In the rows, 128 means zero.
One turn moves every row onto another: examples first, then more rows asked
dogod: [172 165 159  82 145 121 123 102 160 132 116 143 153 138 131 112 143 148
 125 132 144 178  98  84 116 137 158 156 120 127 114 116 114 111 144 121
  94 118 138 131 117 145 160 130 122 159 156 123 121 151 140 135]
vevok: [159 163 154  88 138 111 113  97 159 140 117 144 153 127 136 110 130 148
 119 129 145 170  97  93 129 138 154 150 139 120 118 105 118 114 143 126
  80 128 141 129 114 150 161 138 121 164 158 118 123 152 128 132]
Ser: [133 128 143 103 102  94 149 108 141 146 127 132 132 117  94 131 128 134
 122 158 105 156 134  59 143 133 141 133 105 158 169 168 105  89 129 107
 140 173 161 136 114 141 122 127  84 154 160 136 135 102 134 157]
tobif: [145 143 108 152 137 140 114  86 188 138 126 121 141  78 128 125  98 134
 145  89 122 125 117  85 156 131 126 131 123 108 129 123 126 101 119 137
 172 113 133 113 160 160 139 102 134 139 134 130 129 149 143 132]
dis: [155 163 160  76 142 124 119  99 152 132 114 144 140 132 129 100 136 144
 117 123 147 171  91  88 115 134 152 147 134 118 122 112 121 122 142 116
  91 130 130 132 119 148 153 141 120 150 155 118 130 149 138 141]
Bol: [142 142 111 144 140 147 115  86 183 131 123 120 133  79 124 120 101 132
 140  87 123 127 114  80 146 131 124 129 120 108 132 130 127 107 118 132
 178 115 126 114 162 158 136 103 132 133 133 132 135 149 146 138]
Mozi: [157 141 111 154 147  69 119 106 154 146 143 128 134 109 150 164 149 139
 112 141 160 196 101  90 145 150 130 129 115 144 143 110 150  87 125 138
 123 127 133 137 112 118 170 137 123 150 145 163 112 139 103 150]
Dibur: [132 128 137 108  99  86 147 107 145 152 127 135 137 112  99 133 121 138
 121 159 106 154 136  63 153 135 139 133 111 157 168 162 105  85 129 114
 134 173 165 134 114 145 125 128  86 159 163 135 129 103 128 154]
puga: [133 139 120 134 149  85 118 102 136 137 137 129 107 106 142 146 142 130
  96 124 166 185  90  91 129 143 118 114 131 132 157 109 167 114 120 121
 129 149 112 141 119 123 154 150 119 127 140 158 133 132 110 170]
Timam: [161 145 126 134 159  96 131 110 146 129 137 124 120 123 135 156 167 131
 111 137 159 205  91  73 110 145 132 132  96 146 147 130 154  99 124 119
 151 125 115 142 125 112 161 132 123 128 141 169 124 131 127 164]
Dov: [152 143 110 150 139 147 116  88 188 133 125 120 142  82 124 126 104 133
 145  92 122 129 117  78 149 130 129 134 112 110 128 131 123  99 119 133
 180 108 130 112 164 156 139  98 135 136 132 134 130 148 150 134]
tabub: [169 153 126 138 128 129 117 105 125  98 119 152 130 113 131 144 115 140
 122  88 124 143 128  91 135 166 171  84 163 157 137 158 141  94 122 120
 159 147 156 111 129  91 145  92 141 135 124 134 112 117 106 134]
Kevad: [143 140 133 123 124 143 136 146 116 154 138 108  89 130 114 122 151  97
 165 138 136 127 152  86 156 126 152 107 103 117 133 117 124 132 121 130
 148 119 154 120 123 112 131 126 140 160 128 123 151 159 117 134]
nud: [172 154 128 138 130 130 118 106 125  98 120 151 131 116 128 145 115 139
 122  88 123 145 127  89 134 165 170  84 157 159 135 160 140  93 123 118
 162 144 155 111 130  89 147  90 141 135 123 135 112 115 108 134]
tima: [157 150 121 133  75 140 122 124 158 112 147 167 101 120 150 137 147 135
 128 153 115 170 144  91 181 129 127 147 105 120 109 168 136  75 132 130
 147 160 151 131 145 149 139 118 125 134 185 140 135 103  98 148]
povum: [141 139 129 131 120 135 130 144 118 159 138 109  93 122 120 122 145  97
 163 139 136 124 154  92 165 129 152 106 110 116 133 110 124 129 120 137
 140 122 159 118 120 114 135 129 139 165 129 122 151 160 111 133]
Pog: [126 125 140 102  99  91 145 106 139 149 126 135 128 112  97 126 120 134
 117 156 107 151 134  65 147 133 135 129 117 153 173 162 108  92 127 109
 134 183 161 134 114 146 122 135  84 155 161 133 134 101 128 159]
Zinit: [149 140 130 130 123 136 137 145 123 159 139 109  97 130 118 126 151  99
 168 143 134 130 156  88 162 128 157 110 100 120 130 115 120 123 122 136
 146 114 161 120 120 112 138 124 142 167 130 122 147 160 115 130]
mosu: [145 150 121 128  72 143 119 121 152 111 145 167  90 114 151 133 139 135
 121 146 119 163 139  95 182 128 119 138 119 112 114 161 141  84 130 127
 142 168 144 132 146 153 135 127 125 130 183 140 143 102  96 154]
Taruz: [170 153 127 140 128 128 119 105 125 101 120 153 134 115 131 146 115 139
 122  88 124 144 129  91 138 168 171  84 160 158 134 158 140  92 124 120
 162 144 157 110 129  90 147  90 142 136 123 133 110 116 105 133]
relin: [153 150 125 124  77 151 124 123 152 105 143 166  89 122 148 132 148 132
 122 147 117 170 141  88 169 126 125 142 105 115 113 172 138  84 131 119
 151 162 140 131 150 148 133 121 125 124 183 142 145 101 106 156]

relin -> mosu
Zinit -> Kevad
Timam -> puga
And these:
Dibur -> Ser
vevok -> dogod
Bol -> tobif

One turn moves every row onto another: examples first, then more rows asked
Vodev: [160 145 131 114 122 159 134 136 136 168 128 122 111]
zimum: [150 128 127 113 130 165 141 141 147 156 120 130 104]
Tidi: [128 125 156 176 139 134 121 164 140 176  93  87 140]
mafe: [152 134 105 122 126 158 123 136 125 136 128 141 124]
nete: [119 153 148 177 155 140  96 150 131 181 114  89 129]
tomep: [ 97 160 122 170 158 145 134 111 150 135 100  85 121]
gole: [129  97 147 179 160 145 112 162 142 171 113 114 140]
gamoz: [118 130 161 185 155 144 122 148 141 186 101  98 139]
Fot: [112 143 118 180 175 150 110 103 137 141 143 111 125]
Nolo: [154 146  97 123 119 150 131 122 136 130 120 112 135]
zos: [100 117 135 174 174 158 109 158 153 160 102 109 113]
bino: [131 142 132 178 156 135 138  89 137 136 139  98 146]
vevib: [162 127 126 118 129 160 124 151 150 176 127 115 121]
Rosuv: [111 128 127 169 158 147 155  98 158 122 113  97 133]
zanot: [148 131  92 124 129 158 131 125 141 124 124 124 130]
ginup: [104 139 127 188 159 143 143 103 141 127 105 103 145]
Moko: [155 127 126 113 125 163 133 151 158 171 113 109 115]
Popum: [115 137 129 191 163 142 130  98 132 132 120 112 152]
Sotu: [147 144 107 119 114 153 136 139 131 132 105 123 124]
pakup: [116 113 158 186 167 150 125 149 146 181 103 109 137]

Rosuv -> gole
gamoz -> ginup
And these:
vevib -> Nolo
zimum -> mafe
nete -> tomep

One turn moves every row onto another: examples first, then more rows asked
Raziz: [156  95 138  88 115 114 154 107 151 174  98 119 136 144 102  88 144 123
 138 129 169 116 127 108 176 109 156 137]
mam: [145 104 141  84  98 123 131 105 121 170  94  97 135 139 130 119 163 114
 142 154 146 107 113 115 159 112 147 165]
mig: [119 146 162 121 113 128 110 135 173 156  61 131 116 162 136  88 109 115
 102 148  99 139 126  97 123 163 132 144]
gorag: [111 149 130 109  79 118 146 111 128 151  59 131  96 116 101 103 164 117
 140 130 143 133 116  73 179 122 160 134]
Gog: [125 116 131 132  66 115 163  99 128 159 101 136 142 166 131  57 151 104
 124 147 145 132 137  92 166 111 137 172]
dif: [104 134 129 131  72 156 150 118 138 134  80 135 123 120  81  94 157 123
 140 107 147 119 132  83 165 113 168 137]
tafof: [136 138 133 112  63 122 137  96 132 131  64 113 132 138 103 113 158 140
 150 138 134 144 119  94 170 102 153 162]
sido: [150 141 151  98 114 138 132 174 136 142  69 137  94 158 107  90 133 135
  97 132 101 135 125 117 104 134 119 165]
Valob: [147 143 162  92 117 137 135 137 138 148  70 149 104 161 119  79 135 143
  98 117  85 139  95 118  99 149 149 154]
dap: [142  98 158 146  81 109 161  97 117 154  89 141 139 140 121  75 154 113
 121 143 156 129 130  92 168 121 133 135]
fud: [112 140 140 117  60 121 152 110 130 152  93 107 137 136 101  84 155 117
 123 148 141 139 117  84 183 100 172 163]
Bepot: [140 107 136  76 130 132 140  97 126 193  80 146 119 130 119  96 168 105
 139 131 145 108 114  90 165 101 156 167]
tuke: [151  93 139 122 114 134 136  89 122 185  89 121 130 131 112  91 161 105
 121 130 148 104 116 101 173  98 155 168]
zore: [141 110 128 118  70 106 144  83 123 148  89 138 139 167 153  86 155 117
 145 145 137 128 139 110 154 129 124 147]
dem: [134 136 156  78 107 153 121 154 153 140  84 170 124 148 114  88 110 125
 101 127  92 140 107 103 120 153 158 131]
nin: [138 133 163  83 107 161 138 138 154 154 109 160 114 138 125  70 121 137
 103 112  90 152 102  96 108 145 141 136]
fab: [135 129 117 116  85 118 149  92 163 159  77 104 110 144  94 100 147 128
 137 114 165 117 115  88 179 124 158 147]
goveb: [131 148 161 102 109 135 122 153 159 155  81 142  96 157 121 108 148 124
  84 128  80 130 125 117 113 147 139 142]
vukez: [152 129 160 102 121 159 124 118 141 142  68 162 114 151 138  86 119 143
  96 133  98 132 106 124 117 141 173 131]
galo: [133 141 159 131 106 159 114 148 154 148  71 129  87 150 132 119 134 122
  80 147 112 112 129 114 125 150 145 141]
rel: [139 130 142  94 111 167 141 163 143 139  90 163 107 148 110 103 124 131
 105 122 106 133 112  94 100 157 133 185]
Pilo: [126 111 128  94  94 127 153 106 115 182 117 111 140 141 125  77 156  99
 123 148 142 112 113 101 168 106 168 177]
firu: [127 147 161  99 102 161 109 156 179 171  95 134  95 143 118  84 121 114
  94 125 101 138 117  96 127 137 127 132]
susor: [130 139 150  81 126 143 133 138 143 132  75 144 132 127 114  93 110 141
 117 136  83 163 121 100 115 146 163 151]
Ver: [132 129 142 107 133 152 139 149 146 154  84 126 111 143 126 112 127 128
 111 137 109 134 128  95  99 158 121 199]
vosa: [159 129 154 121 114 170 149 159 125 122  72 152 103 142 119 103 127 152
 102 142 122 136 125 111 103 136 134 175]
Rova: [136 141 145 108  99 172 140 160 152 150  95 137  89 144 113  77 120 134
 107 116 115 143 109  84 104 142 111 171]
viz: [124 102 148 133  85 133 162 116 127 147  91 159 138 152 119  50 145 103
 141 127 166 107 139  96 146 128 130 124]
Todob: [143 104 124 120  83 107 182 101 141 150 108 134 126 145 113  96 157 130
 138 120 167 129 144  96 161 141 134 142]
Vap: [127 141 157 108 103 154 110 160 171 156  73 148 102 167 117  97 117 107
  92 134 111 119 110  95 117 161 126 153]
Rumip: [124 100 153 105 116 159 141 112 140 182  95 125 133 137 105  89 159 102
 134 117 162  81 104  97 150 110 166 155]
Bufo: [132 113 158 120  89 106 172 108 130 161  77 167 121 149 134  77 167 111
 140 144 162 132 137  79 156 128 113 149]
nak: [130 122 123 139  77 127 150  97 111 144  81 115 116 111  96  99 157 122
 126 123 141 128 119  87 180 117 168 146]

mig -> Ver
Bufo -> Bepot
And these:
tafof -> zore
dap -> tuke
sido -> Valob
Raziz -> fab
rel -> dem
vosa -> vukez
nin -> firu
viz -> Rumip
fud -> Gog

One turn moves every row onto another: examples first, then more rows asked
maba: [115 114 133 156 139 121 122 161 142 128 129 103]
muzam: [126 139 158 129  88 114 152 117 108  98 138 115]
luk: [140 131 106 142 140 113 131 116 130 171 110 111]
foz: [129 100 155 128 104 111 117 120  93 102 130 133]
Pomi: [151 137 122 162 134  98 116 153 128 133 122 114]
vezik: [132 101 129 116  94 127 136 132 126  85 106 126]
neruv: [125  89 163 105 114 137 123 103 114 130 144 127]
Sugol: [127 138 120 166 140 119 126 137 126 152 108 102]
gesap: [107 151 123 135 159 132 148 129 105 111 134 123]
Golek: [153 141 124 141 147 136 153 128 156 103 126 129]
Did: [113  97 129 112 106 138 111  86 131 142 130 122]
pip: [135 147 128 115  74 132 136 125 126 104 122 110]
kerip: [117 133 139 113 117 134 116  89 140 141 155  99]
Gesa: [130 127 171 121 116 121 130 100 118 121 164 110]
zilam: [152 151 141 137 148 162 125 129 111 135 133 126]
ditot: [146 153 109 152 133 112 112 128 118 106 143 138]
biz: [105  92 155 118 135 131 121  99 104 127 138 119]
dek: [162 151 127 124 135 139 142  93 133 125 134 146]
goge: [120 101 121  98  94 144 131 112 146 118 110 119]
Peves: [155 124 143 123 156 119 134 135 113 165 129 116]
naduz: [133  90 124 101 102 129 152  98 112 128 145 129]
repig: [133 157 104 131 134 122 145  92 131 116 130 145]
Sepuf: [133 155 133 127 143 141 165  92 116 127 126 141]
bikav: [121 104 110 121  95 142 115 104 140 117  95 116]
Keris: [127  96 136 106 123 155 102 100 135 142 121 114]
kes: [135 103 128 110  75 125 122 121 118 104 117 133]
gunol: [128 114 142 160 128 132 126 165 136 131 123 103]
Zulo: [126 118 130 153 129 129 107 166 134 133 128 105]
Bame: [109 122 131 163 126 130 121 160 130 134 118 102]
gati: [152 127 108 124 135 109 157 142 146 136 101 113]
Fiz: [130 149 113 170 134 140 143  99 131 135 113 122]
Ronu: [128 128 129 136 148  88 151 136  96 140 123 121]
fuvu: [143 165 121 127 128 134 138 101  95 125 133 149]
Zadef: [108  97 148 117  93 116 141 112  99 107 128 133]
sar: [162 136 113 135 123  89 132 150 113 131 116 129]
mizas: [135  96 117 110  90 126 148  97 103 129 141 130]
Dimo: [147 135 138 141 153 127 118 159 122 147 125 107]
zorez: [127  97 109  99  95 134 148  99 112 132 136 125]
Subo: [122 114 137 171 126 119 113 152 137 135 127 107]
koze: [144 131 130 149 147 120 146 156 147 133 108 104]
rito: [117 132 127 150 155 101 138 155 121 133 124 105]
losok: [142  96 117 100  93 135 151 103 109 126 139 128]
Lumi: [145 158 119 107 139 134 151 113 121 107 136 147]
Lif: [121 144 119  99 101 147 128 110 151 124 126  97]
tubi: [138  95 116 101  98 134 140  98 111 132 148 128]

gunol -> maba
Dimo -> koze
Gesa -> Lif
And these:
Keris -> vezik
Peves -> gati
neruv -> goge
mizas -> tubi
Fiz -> ditot
dek -> Lumi

One turn moves every row onto another: examples first, then more rows asked
fikog: [172 148 140  89 151 113 127 156 138 109 175 111 146 115  76 128 113 121
 141  92 113]
vosuk: [131 159 104 101 144  85 116 108 135 147 115 105 136  77  88 153 130 134
 117 106 139]
dul: [120 131 150  92 172 103 126 120 128 150 141  87 112 134 110 138 126 131
  87  95 137]
malu: [141 117 135  91 135 117 136 134 108 120 161 113 137 166  78 125 117 134
 145  93 100]
Keda: [119 119 145  79 145  82 122 114 103 152 116 100 110 136  97 158 120 143
 112 121 117]
vuto: [112 164 116 129 123 137 114 140 127 110 128 147 182 108  97 166 119 124
 126 130 133]
Basat: [133 164 166 106 155 139 104 122 153 131  91 119 144 126  95 106 113 134
 129 119 103]
mit: [121 143 110  78 120  86 114 144 145 117 168 117 165 119 124 134 137 130
 122 146 103]
Lik: [134 120 151 108 140 161  85 141 124  87 126 113 165 122  85 128 116 114
 119 130 135]
Lufas: [134 120 151 111 137 159  82 142 114  98 124 108 170 115  80 133 116 119
 111 131 140]
relen: [142 156 127  95 128 108  96 142 156 133 157 112 163 139 104 146 132 159
 148 147  96]
ruke: [146 145 160  85 154 140  85 151 112 138 119 111 162  83  74 144 107 118
 122 128 140]
zagi: [119 124 140  88 123 117 137 108 151  80 151 128 142 135 122 120 131 112
 131 118 103]
moke: [139 161 128 108 171 115 105 120 116 118 163 106 131 156  96 153 144 163
 114 136 118]
Kodof: [154 152 157 100 152 132 123 126 153 135 100 108 139 121 107 100 101 124
 141 128 108]
tinu: [136 149 123 122 139 140 110 138 154  97 149 120 159 123  81 147 135 101
 111  87 154]
gor: [ 96 143 137  99 160 122 148 131  98 121 168 132 132 114 107 139 111 107
  87 101 130]
Bovad: [123 139 147  92 170 110 131 121 131 144 142  83 113 131 107 142 125 124
  87  91 150]
fepag: [101 154 172 117 164 149 129 111 116 128 112 130 121 113  99 127 117 121
 110 107 117]
sop: [130 151 107 110 126  86 127 123 128 148 118  89 145  87  70 150 137 125
 123 111 136]
kof: [110 139 128 118 134 117 130 131 103 134 122 139 178 119 113 166 119 156
 119 146  95]
Vaf: [104 123 130 128 153 118 129 140 105 139 136 133 172 122  96 153 103 157
 125 140  89]
kesi: [118 157 119  93 144  82 139  93 171 120 127 129 133 110 113 146 139 125
 128 114 119]
gon: [149 116 126  70 127 119 146 150  98 120 152 118 143 115  65 149  99 107
 116 103 120]
kover: [106 141 110  78 122  87 122 149 138 113 172 118 164 119 124 140 138 128
 120 139 102]
Suni: [117 110 126  74 121 113  86 145 107 122  97 121 125 121  97 147 132 117
 120 103 133]
Gusi: [130 160 168  50 143 124 118 143 150 123 150 108 180  94 107 141 108 138
 115 123 121]

fepag -> kesi
fikog -> gon
And these:
Gusi -> Suni
ruke -> Keda
gor -> zagi
Basat -> vosuk
dul -> mit
Vaf -> Kodof
Bovad -> kover

